Each row is where one point has got to under a steady rotation. How many ticks took it there?
The counts run from 0 to 192.
[ -4 -21 -29 -11   0  11  36   1  11  -4  20  -7  -7 -37 -16 -35   3 -36
 -26 -18 -36  -5  16  -8  10  22 -37   4  -3  37  -2  -2  -4]  53
[-19   0 -12  14  -4   8  31 -39  11   6  13  21 -25  11  10   3  13  -4
 -18 -19 -46  11 -14 -21  -2  24 -15   4  42  27  36  14  13]  99
[  5  37 -14 -17 -25  -5 -23  15  18 -13  15 -20 -27 -10 -37 -25   4  11
  14 -21   0 -15 -25  -4  25  21 -16 -10   2  29  17  23  44]  139
[  9  21 -42  -3 -12   9  22  33   4 -18  24 -22 -24  21 -47 -24  19  23
  12   0 -31  -8 -11 -28   6   4 -35 -10  -6  13  -5   7  10]  4
[ -4 -37 -21 -38  12 -26 -34   7   4  -4   0   0 -19  -3   8 -20  32   2
  -6 -40   6  31  30  -9  -1  28 -12   7  31  20 -11  17  -1]  177
[  7  13 -38 -34   2   8  11  57 -10  -8  15 -13 -24   0 -30 -12  -9  -5
  17 -35 -13   0  -5  -2  19  23 -37  16  12  14   9   2 -20]  30
[  5  19 -28 -16 -21 -24  15  27   9 -20  28 -16 -11  27 -32 -47  23  10
  12  10 -34  -2 -13 -12   0  29 -11  -8  -5 -16  -4   0  30]  135
[-41  21 -33 -17  25  -7 -16 -30  12  -2 -14  -4 -16  -4  -2 -26  -1  -4
 -14 -34  -9  31  19  10 -27 -10 -29   3  36  15  22  17  12]  68
[-12   4 -37 -16   2   6  31  11   5  -8   7   6 -20  37 -16 -28  30   3
   3  18 -44  18 -10  -7   3  32  13  -9  42   1  -7 -26  22]  106
[ -7  -8 -25 -12   0  10  35   5  22  -7  21  -9   0 -30 -21 -33   1 -37
 -25 -23 -40  -5  22  -9   4  12 -48   4  10  26   6  -7 -19]  52
[ 10 -13 -43   4   6   3  11   2  -3  24  -6  10 -20  18   3 -15  10  -2
  -7 -15 -36 -11 -25 -10  10  58  15  -2  51  14 -13 -15   0]  103
[  3   3 -26 -22  14   4  21  55 -20 -22  12 -20 -15   9 -40 -17  16 -19
   9 -27 -30   2  14 -13  10   9 -45   8  -4   4   0  -2   1]  32
[-13 -23 -26 -45  11 -28 -31  12  13  -2  -5   1 -17   7   5 -21  25   6
  -1 -37   9  36  33  -9  -3  29 -14   8  43  13  -3   6  -7]  178
[-23  -2 -50 -27   7  22  19  -5  14  -3  -1  12 -17  21 -13 -14  16  -6
 -19  -3 -21  19   3   7   1  21 -17   4  49  36  -6 -32 -21]  77
[-19  19 -49  12  21  11  -2 -40  13   2 -11  13 -23  19 -11  -8  17  22
 -15 -12 -34  11  -4 -12 -26  -8 -15 -10  41  27   9  10  12]  96
[ -7  29 -36 -38 -15 -19   6  39  15   3  23 -22 -17  -1 -20 -43 -14  -1
  13 -24  -6   0   0   2   2  32 -39  18   6 -17  10  11 -11]  161
[ 14  17 -33 -16  -5 -29   5   8  44  -3  21 -22   3  -7 -22 -41   3  11
   4 -35 -35   0  14 -15 -20   9 -36 -21  21 -11   6   3 -15]  22
[  7  12 -31 -27  12   5  17  58 -16 -12   9 -20 -21   5 -37 -16   3 -14
  13 -32 -22   1   4 -11  16  17 -44  13   6   8   7   0 -15]  31
[-36   6 -21 -16   3  24  45   2  16  -4   1   6 -12   9 -18 -20  17 -33
 -18  -1 -36  20   9   1  12  19 -16   1  45  22  16 -32   0]  79
[  8 -17 -27 -23 -29  -8  14   9  21 -10  54   0 -13 -29 -12 -32  -3   9
  -1 -21 -16   3  -6 -12   9  33 -36  -3 -12  40   7  22   3]  26
[-19  -7 -25 -43   9 -28 -23  13  20  -1  -2 -11  -9  10   0 -22  22   2
  -2 -40   4  36  33  -5  -6  21 -18   4  50  -2   6  -4 -12]  179
[-29   2 -39 -16  28  -9 -39 -20   2  -7 -31  -9 -18 -11 -10 -33  13   0
 -17 -30   6  22  20  14 -14  -1 -15  -4  25  32  -4  13  37]  66
[  9  44 -23 -16 -15   0 -22  19  15  -7   7 -22 -32 -12 -39 -20  -6  12
  15 -31  -1 -21 -20  -5  20  16 -18  -5  10  23  15  29  32]  140
[-37  13 -42 -20  28  -8 -29 -25   6  -6 -22  -5 -18  -3  -6 -31   2   2
 -14 -32   0  29  19  13 -23  -8 -17  -3  32  23  10  16  23]  67
[ -7 -30 -39 -28  10  17  17  15  -6  -3  13   2 -25 -43  -7 -34  -4 -22
 -14 -17 -19   4   6   5  18  33 -12   9   2  47 -17   4   8]  55
[ 12  24 -48  -3 -10   5  16  38   7  -8  17 -26 -23  24 -42 -27   9  25
  13  -5 -26 -15 -15 -19   4  19 -32  -7   3   5  -8   2   1]  3
[-42  18 -29  -7  19 -10   0 -35   8   0  -7   0 -10   3   3 -24  -2 -11
 -18 -37 -17  26  17   4 -26  -4 -39   9  34   8  32  17   4]  69
[ 12  47 -31  -7  12   0  -9  19  -2  -3   6 -20 -36  -5 -34 -15  -7  11
  16 -39 -28 -19 -15 -17  -1  -6 -27   5   5   4  11  39  10]  142
[-24   4 -15 -26  -8 -28   7   7  34   0   7 -22   7   5 -11 -40  19 -21
 -12 -29 -11  26  40  -8  -8  18 -42  -2  38 -13  17 -12  -9]  181
[ 19  17 -30 -19  -5 -32 -13  11  47   3  13 -20   3  -4 -22 -35   3  11
   9 -46 -18   1  12 -12 -10  14 -28 -18  34  -9  12   0 -12]  21
[ 27  16 -28  14   6  -2 -20  -7   2   6 -13   1 -28  30 -23  10  25  13
   1 -42 -30 -25 -18 -23   5  17 -10  -8  47  23   8  15   4]  122
[-33   0 -13  -7   0  26  47   2   9  -1   1  -4  -9  -5 -14 -21  17 -46
 -22  -2 -39  12   6  -4  19  26 -14   1  33  22  15 -28  20]  80
[-22  13  -8 -11 -18   3  30   4  12 -14  12  -3 -14  18 -21 -32  28 -11
   3  17 -36  17 -18  -7  16  32  10 -14  27   7  16 -21  53]  108
[ 16 -21   0 -15  -6 -14 -18   4 -13 -22  23  10 -41  11  -9   9  39  13
  -1 -37 -23   3  -1 -36  10  18 -25  11   3  31   9  46  16]  147
[-26  17 -35   9  13  10  13 -41  14  -3   0  18 -26  19  -8  -4  13  14
 -16 -11 -43  17  -4 -16 -22  -5 -15  -3  43  26  19  16   6]  97
[ 22  -1  -3 -34   4 -18 -29  21  13  -4  -2   0 -31  15 -16   6  31   3
  10 -55 -14   5   8 -26  11  21 -12   0  50   9   7  14  -9]  150
[  6  -6 -16 -19  13   5  20  47 -22 -28   9 -22 -13   0 -42 -18  27 -21
  -2 -22 -33   2  19 -22  15   3 -43   3 -10  13  -5   4  19]  33
[ -1  12 -27 -49 -18 -22 -12  23  31   5  28 -11 -22 -21  -6 -43 -12   9
  14 -25   4   9  -2   3   7  42  -9   5  18   5   5  17  -2]  159
